Every row has one hidden group. There are 4 groups. Groups can overlap: rows of different groups may look alike.
Each row in order, then its group:
tensor([-0.30, -0.72,  0.92, -0.68,  0.09, -0.61, -0.21, -0.47,  0.18,  0.68,  1.14,  1.29]) m
tensor([-0.46, -0.14, -0.16,  3.59,  0.16, -0.19,  2.06, -0.03,  0.77,  0.53, -0.35, -0.44]) t
tensor([ 1.43,  1.73, -0.59, -1.18, -0.32, -0.90, -0.76,  1.40, -0.07, -0.69, -0.99,  0.29]) d
tensor([ 0.01,  0.30,  3.93, -0.40,  0.10, -0.48,  0.51,  0.79,  0.23, -0.11,  0.49,  0.73]) m
tensor([-0.61, -0.40, -0.35,  0.61,  0.12, -0.39,  0.01, -0.98,  0.03,  0.02, -0.04, -1.15]) d
tensor([-0.77, -0.60, -0.51,  1.81, -0.52,  0.68,  0.40, -0.21, -0.51,  0.46, -0.07, -0.96]) t
tensor([ 0.12,  0.49,  0.61,  2.10,  0.14, -0.26,  3.68,  0.30,  0.75, -0.20, -0.59,  0.26]) k
tensor([-0.50, -0.36,  0.53,  0.66,  0.33,  0.13,  0.20, -0.23,  0.51,  0.22, -0.13,  0.43]) m
tensor([ 4.05,  1.46, -0.06, -0.74,  0.58, -0.82, -0.51,  1.04,  0.87, -0.53, -0.48,  0.98]) d
tensor([ 0.37,  0.49,  0.10,  0.36,  0.58, -0.48,  1.17,  0.37,  0.82, -0.80, -0.08, -0.26]) k
tensor([-0.15, -0.54,  0.55,  0.54, -0.02, -0.44,  1.61, -0.10,  0.53,  0.02,  0.65,  0.55]) k
tensor([-0.88, -1.01, -0.74, -0.90, -0.87,  0.84, -1.26, -0.57, -1.33,  0.22,  0.36, -1.83]) m
tensor([-0.89, -0.74,  0.25, -0.69, -0.51,  1.29, -0.53, -0.27, -1.24,  0.50,  0.97, -0.87]) m
tensor([-0.96, -0.98, -0.68, -1.02, -1.00,  0.41, -1.21, -1.23, -1.16,  0.36,  1.26, -1.77]) m
tensor([ 0.84,  0.20, -0.54, -1.08,  0.34, -0.88, -0.98,  0.03,  0.55, -0.17, -0.48,  2.04]) d
tensor([-0.90, -1.03, -0.51, -0.79, -0.80,  0.87, -0.91, -0.54, -1.30,  0.42,  0.35, -1.98]) m
tensor([ 0.63,  0.69,  0.10, -0.22,  3.88, -0.64, -0.06, -0.70, -0.04,  0.22,  0.70,  0.37]) d
tensor([ 0.02, -0.29, -0.83, -1.10, -0.50, -0.79, -1.07,  0.46,  0.69, -0.11, -0.79,  2.37]) d
tensor([-0.66, -0.88, -0.59, -0.57, -0.94,  4.19, -0.80,  0.39, -1.63, -0.35,  0.75, -0.99]) m
tensor([ 0.48, -0.35, -0.86, -0.82, -0.13, -0.78, -0.69, -0.82,  1.66, -0.11, -1.58,  1.23]) d
tensor([-0.14,  0.24, -0.05,  1.64,  0.21, -0.46,  0.86,  0.51,  0.79,  0.09,  0.57, -0.97]) t
tensor([-0.55,  0.36,  0.72,  0.00, -0.01,  0.04, -0.13,  0.23, -0.70,  0.09,  0.47, -0.71]) m
tensor([-0.71, -0.90, -0.66,  0.88, -0.36, -0.41, -0.03, -0.90,  0.39,  0.86, -0.73, -1.38]) t
tensor([-0.21, -0.39, -0.87, -1.07, -0.71, -0.88, -1.01,  0.09,  1.29, -0.46, -1.71,  2.69]) d
tensor([-0.82, -0.51,  0.01, -0.68, -0.71,  1.74, -0.62,  0.43, -1.53, -0.60,  0.83, -0.51]) m
tensor([ 1.55,  3.90,  0.28, -0.26,  0.88, -0.77,  0.27,  1.01, -0.54, -0.58, -0.53,  0.59]) d
